(in the rows, 128 means zero)
Rotation paths and how fast each direction turns (degrees per step)
Each turn is a multiple of 5 degrees from 10 to 175, or 0.
Each row of a path follows its step; steps can be skipped.
path 1
step 0: [124 128 128 126 115 126 126 117 118 125 131 126 129 121 125 117 125 125
 122 130 139 129 128 128 136 134 125 137 142 135 124 134 120 137 129 132
 131 120 134 121 128 125 131 129 127 127 132 122 132 122 127 125 133 127
 138 123 132 129 139 134 122 118 131 135 127 129 123 128 128 125 131 124
 127 132 122 126]
step 5: [134 123 132 138 121 124 121 118 129 132 125 127 131 125 128 128 131 129
 123 131 131 126 127 125 131 127 127 139 124 119 125 121 113 135 125 140
 130 125 142 130 133 132 121 136 131 131 133 129 124 111 132 124 124 131
 131 126 137 128 136 130 121 123 130 127 124 127 132 126 127 122 130 121
 123 127 124 131]
step 6: [131 115 121 122 115 129 132 131 128 131 129 131 133 130 122 138 131 123
 120 128 133 138 132 129 127 139 125 136 125 129 126 125 118 122 120 132
 124 120 130 122 136 129 134 130 124 123 128 111 128 138 126 136 120 128
 131 124 129 129 128 121 120 121 130 132 127 131 133 126 126 128 130 126
 128 132 123 125]
step 8: [131 132 134 131 126 130 129 128 115 131 128 119 122 123 120 133 134 126
 125 125 129 130 130 123 133 124 120 136 133 131 125 124 121 127 130 134
 131 120 139 133 141 127 130 134 115 121 137 120 128 126 130 134 134 120
 128 135 124 138 129 133 126 126 123 123 126 132 120 133 131 121 132 124
 122 138 127 124]
step 10: [132 132 137 130 125 128 123 117 123 126 130 126 126 120 121 126 122 136
 117 129 130 129 119 131 127 132 134 134 133 121 130 131 119 138 132 127
 119 125 127 125 132 131 123 135 127 135 130 126 136 120 127 133 128 125
 123 123 127 133 126 137 118 126 129 135 125 121 124 136 118 121 134 121
 126 123 122 123]
step 12: [129 122 133 130 123 126 127 128 119 128 123 129 125 126 123 132 122 132
 118 120 129 123 125 129 131 127 132 132 126 121 134 122 110 132 125 123
 134 123 129 131 120 131 133 129 137 126 133 123 121 129 123 129 127 139
 136 125 130 122 124 119 119 113 127 128 128 126 127 143 128 131 123 129
 126 122 127 131]
step 17: [121 113 127 125 119 130 127 127 118 128 131 131 134 118 124 133 129 128
 107 132 136 127 131 127 129 125 125 134 130 134 131 130 120 135 125 118
 133 129 127 123 128 135 129 135 124 128 136 128 124 123 131 137 122 139
 125 123 131 130 123 133 125 121 124 132 127 133 130 126 121 131 123 133
 130 121 126 123]
step 20: [130 122 129 135 128 125 121 124 115 130 124 125 127 117 137 125 130 128
 118 120 124 131 122 124 128 123 129 132 127 126 127 121 117 133 128 119
 121 133 126 125 129 132 124 132 135 141 129 126 119 113 125 134 126 127
 128 127 131 135 130 126 127 122 123 124 128 122 131 133 120 123 131 118
 121 135 126 131]
Directions:
[128 128 126 127 132 126 129 128 125 128 127 129 127 128 127 129 129 129
 128 129 127 128 128 128 130 128 127 130 128 129 126 129 128 128 128 129
 130 129 130 128 126 129 130 129 129 127 130 128 127 130 126 131 128 129
 130 127 129 126 127 126 127 129 129 129 129 129 127 128 129 128 129 129
 128 128 129 127]
65
[128 128 130 128 128 131 129 130 125 129 127 127 129 128 127 128 129 128
 128 127 127 128 127 126 129 128 127 128 126 128 128 132 128 128 128 129
 127 127 128 128 128 127 128 127 128 126 128 127 128 128 127 128 129 130
 129 131 126 128 128 126 131 128 127 126 127 127 130 130 129 128 127 129
 128 127 129 128]
65
path 2
step 0: [126 123 124 125 134 125 131 120 119 131 119 131 120 126 136 129 138 129
 124 131 127 123 118 134 129 132 112 122 132 131 122 127 123 123 125 122
 127 127 131 124 123 124 130 124 131 125 132 130 125 137 123 127 118 131
 131 130 130 125 135 134 124 127 134 131 134 124 132 129 124 128 111 125
 132 126 130 125]
step 3: [112 135 119 122 126 124 126 120 125 136 117 128 127 126 132 123 126 127
 121 133 132 135 121 121 121 125 123 123 122 124 119 125 130 125 127 128
 122 132 127 126 134 125 129 122 122 129 135 123 122 128 134 133 128 129
 129 125 125 120 131 130 124 115 124 136 128 132 125 124 128 133 128 127
 137 130 120 121]
step 6: [123 125 130 132 129 125 124 126 126 132 131 133 135 134 132 129 133 125
 132 127 131 151 120 131 126 129 126 127 121 129 131 128 128 127 125 137
 130 137 116 118 139 126 133 127 128 120 127 132 129 130 122 126 121 123
 123 123 128 126 127 128 119 122 128 132 130 123 122 128 121 126 127 132
 129 133 126 119]
step 9: [122 125 127 133 135 133 136 128 125 116 140 126 128 132 131 132 132 119
 120 139 137 132 125 120 129 126 131 122 132 131 127 124 132 131 131 127
 126 122 124 118 134 134 135 130 130 122 133 131 127 132 125 127 115 125
 135 124 119 125 123 130 122 128 129 134 137 126 136 127 123 132 125 125
 135 126 124 134]
step 12: [127 121 123 123 127 120 126 125 117 124 138 131 136 133 135 131 122 125
 124 138 131 131 124 133 124 129 128 128 123 127 123 116 124 131 128 123
 127 126 134 127 125 125 129 117 124 120 127 131 123 134 130 141 126 130
 128 121 127 127 134 134 128 131 132 126 139 132 126 125 134 134 116 126
 126 119 125 126]
step 17: [122 122 126 116 136 137 121 131 119 130 128 126 130 134 131 127 132 123
 127 132 142 134 121 131 127 121 123 118 118 124 126 129 119 128 136 131
 128 130 129 124 138 124 121 128 125 119 125 126 129 128 122 126 127 129
 122 130 121 118 132 133 127 130 130 132 136 121 123 125 129 128 133 124
 132 124 128 127]
step 20: [122 122 132 130 133 128 126 123 124 125 128 136 132 132 123 125 130 115
 125 130 131 136 127 128 128 129 135 132 116 125 127 122 131 127 127 123
 130 129 138 130 129 126 137 122 120 121 119 129 122 129 131 113 118 121
 132 126 118 120 127 131 123 123 135 130 128 129 126 125 124 127 126 120
 129 134 124 134]
step 22: [113 132 129 129 128 129 132 128 133 128 120 132 140 127 134 124 125 120
 119 128 134 138 120 128 126 129 128 124 123 125 123 129 133 125 128 125
 125 132 127 121 135 125 129 131 134 127 133 120 128 121 129 124 121 135
 131 115 125 122 128 130 116 126 125 128 128 129 123 125 132 124 126 135
 137 125 119 120]
Directions:
[128 129 127 127 127 129 128 129 127 127 128 127 126 128 129 129 129 128
 125 127 128 130 127 128 127 127 129 127 130 129 128 129 130 125 128 126
 129 128 128 130 128 129 128 129 127 130 127 127 128 128 127 129 127 127
 128 130 126 127 127 129 128 128 131 128 130 126 130 128 128 128 130 128
 126 126 129 125]
45
[127 125 128 126 130 130 128 127 127 129 126 128 127 128 127 129 126 129
 129 127 128 127 129 127 126 129 127 127 128 127 128 128 126 128 127 126
 128 128 129 130 127 127 126 131 127 128 127 127 126 128 128 126 128 127
 128 130 129 125 130 131 125 127 127 127 128 128 128 128 127 128 127 129
 128 128 129 128]
20
[129 127 128 129 130 128 128 128 128 128 128 131 127 129 130 127 129 128
 127 130 126 127 128 126 127 129 129 128 131 128 127 128 126 128 126 129
 130 127 128 126 126 129 125 128 129 128 129 128 128 128 127 130 127 129
 128 127 128 129 128 129 128 129 129 129 129 130 131 127 126 131 130 126
 129 129 130 128]
155
path 3
step 0: [134 124 124 125 118 116 133 114 136 122 133 131 126 140 117 130 130 126
 124 126 132 133 129 141 129 127 124 128 128 133 129 128 132 135 128 120
 130 131 122 121 122 139 126 127 132 124 132 129 130 130 140 123 129 137
 121 127 128 135 121 125 126 123 122 121 127 130 124 131 135 131 131 135
 129 126 131 130]
step 1: [126 130 120 125 125 119 135 129 134 130 131 134 121 136 125 135 131 131
 122 126 120 127 125 124 132 127 123 123 126 136 134 128 127 129 116 127
 122 130 120 131 121 139 129 130 135 130 133 120 119 139 138 127 129 134
 123 123 126 137 141 128 139 126 129 127 138 128 128 128 133 126 127 128
 135 129 128 133]
step 2: [125 125 127 124 120 129 139 132 136 128 125 131 118 139 120 139 131 132
 121 124 123 119 127 123 132 126 129 120 129 129 137 125 130 119 125 125
 134 134 132 135 123 128 139 125 130 128 138 129 128 134 128 128 126 124
 129 125 128 130 126 121 123 120 139 131 130 136 140 127 138 124 132 128
 132 124 125 125]
step 8: [128 128 124 126 126 117 137 123 134 128 128 136 129 135 124 134 113 132
 126 131 134 125 125 126 131 129 121 120 120 131 130 125 132 128 128 133
 129 129 129 119 117 137 138 126 125 131 131 130 133 132 130 129 118 133
 127 132 131 124 118 136 121 124 123 131 137 131 132 133 136 135 130 130
 134 132 132 139]
step 13: [131 135 122 124 125 125 126 123 132 120 128 128 122 132 114 126 128 129
 125 125 125 130 125 126 133 127 126 125 116 136 142 134 127 134 136 126
 131 132 127 128 127 137 136 130 135 133 133 122 127 129 122 127 130 139
 130 118 124 131 117 121 124 131 127 119 133 124 122 127 133 136 137 135
 132 124 130 127]
step 18: [126 132 126 115 119 126 126 126 130 126 138 131 116 141 117 141 127 128
 126 122 124 131 128 132 130 131 131 124 124 137 124 129 128 125 122 123
 134 131 136 131 125 133 126 135 128 121 132 122 132 137 131 126 121 135
 132 126 120 129 127 132 122 137 134 132 131 134 138 128 134 130 128 129
 128 123 120 132]
step 20: [129 126 121 115 133 126 136 124 144 127 127 127 124 132 134 134 126 140
 120 118 135 125 127 133 125 121 123 127 128 135 141 129 134 124 127 127
 124 137 127 134 120 122 131 134 129 128 132 130 131 129 125 129 132 138
 129 120 132 124 128 129 127 119 127 124 128 122 131 125 132 131 131 119
 128 126 136 128]
step 22: [131 135 129 128 124 110 124 128 129 122 129 138 119 137 130 131 137 126
 128 127 135 127 134 124 125 124 126 131 130 133 133 127 123 136 133 131
 129 130 129 131 131 139 134 120 132 131 125 127 127 132 129 123 124 136
 138 120 125 126 126 127 121 124 134 118 138 128 130 138 134 135 137 130
 136 129 131 127]
Directions:
[129 128 129 129 128 129 129 129 128 129 125 126 128 133 129 130 127 129
 128 127 128 127 128 128 128 127 126 128 129 130 128 128 128 125 127 129
 129 128 127 130 129 126 128 126 127 130 128 129 126 125 127 129 129 128
 128 127 129 128 128 128 129 126 125 128 128 129 128 128 127 126 127 128
 128 128 127 128]
80
[127 126 131 128 129 128 127 128 128 127 126 129 128 127 129 129 128 127
 128 128 129 130 129 127 129 129 126 125 128 128 126 128 126 125 126 127
 128 130 129 127 126 127 128 129 127 127 129 129 128 131 128 128 126 127
 128 126 129 128 125 128 127 129 127 129 128 129 130 129 129 128 128 129
 127 129 126 126]
115
[128 126 128 129 129 127 128 127 125 128 128 129 127 129 127 128 129 127
 127 128 128 126 128 127 129 127 131 127 126 128 126 127 128 127 128 130
 128 128 125 129 129 126 128 127 130 128 125 130 128 128 130 128 129 127
 130 126 130 128 127 128 127 127 131 130 129 128 129 128 130 128 129 127
 127 130 129 130]
55
[128 127 129 127 127 129 127 125 128 126 129 126 128 129 126 127 129 130
 125 128 128 130 128 128 130 129 128 127 127 129 126 129 126 129 127 128
 127 128 127 127 128 126 128 128 126 128 127 128 129 126 130 127 130 129
 128 129 124 129 131 128 128 128 128 128 129 129 126 129 128 129 128 128
 129 127 126 127]
60
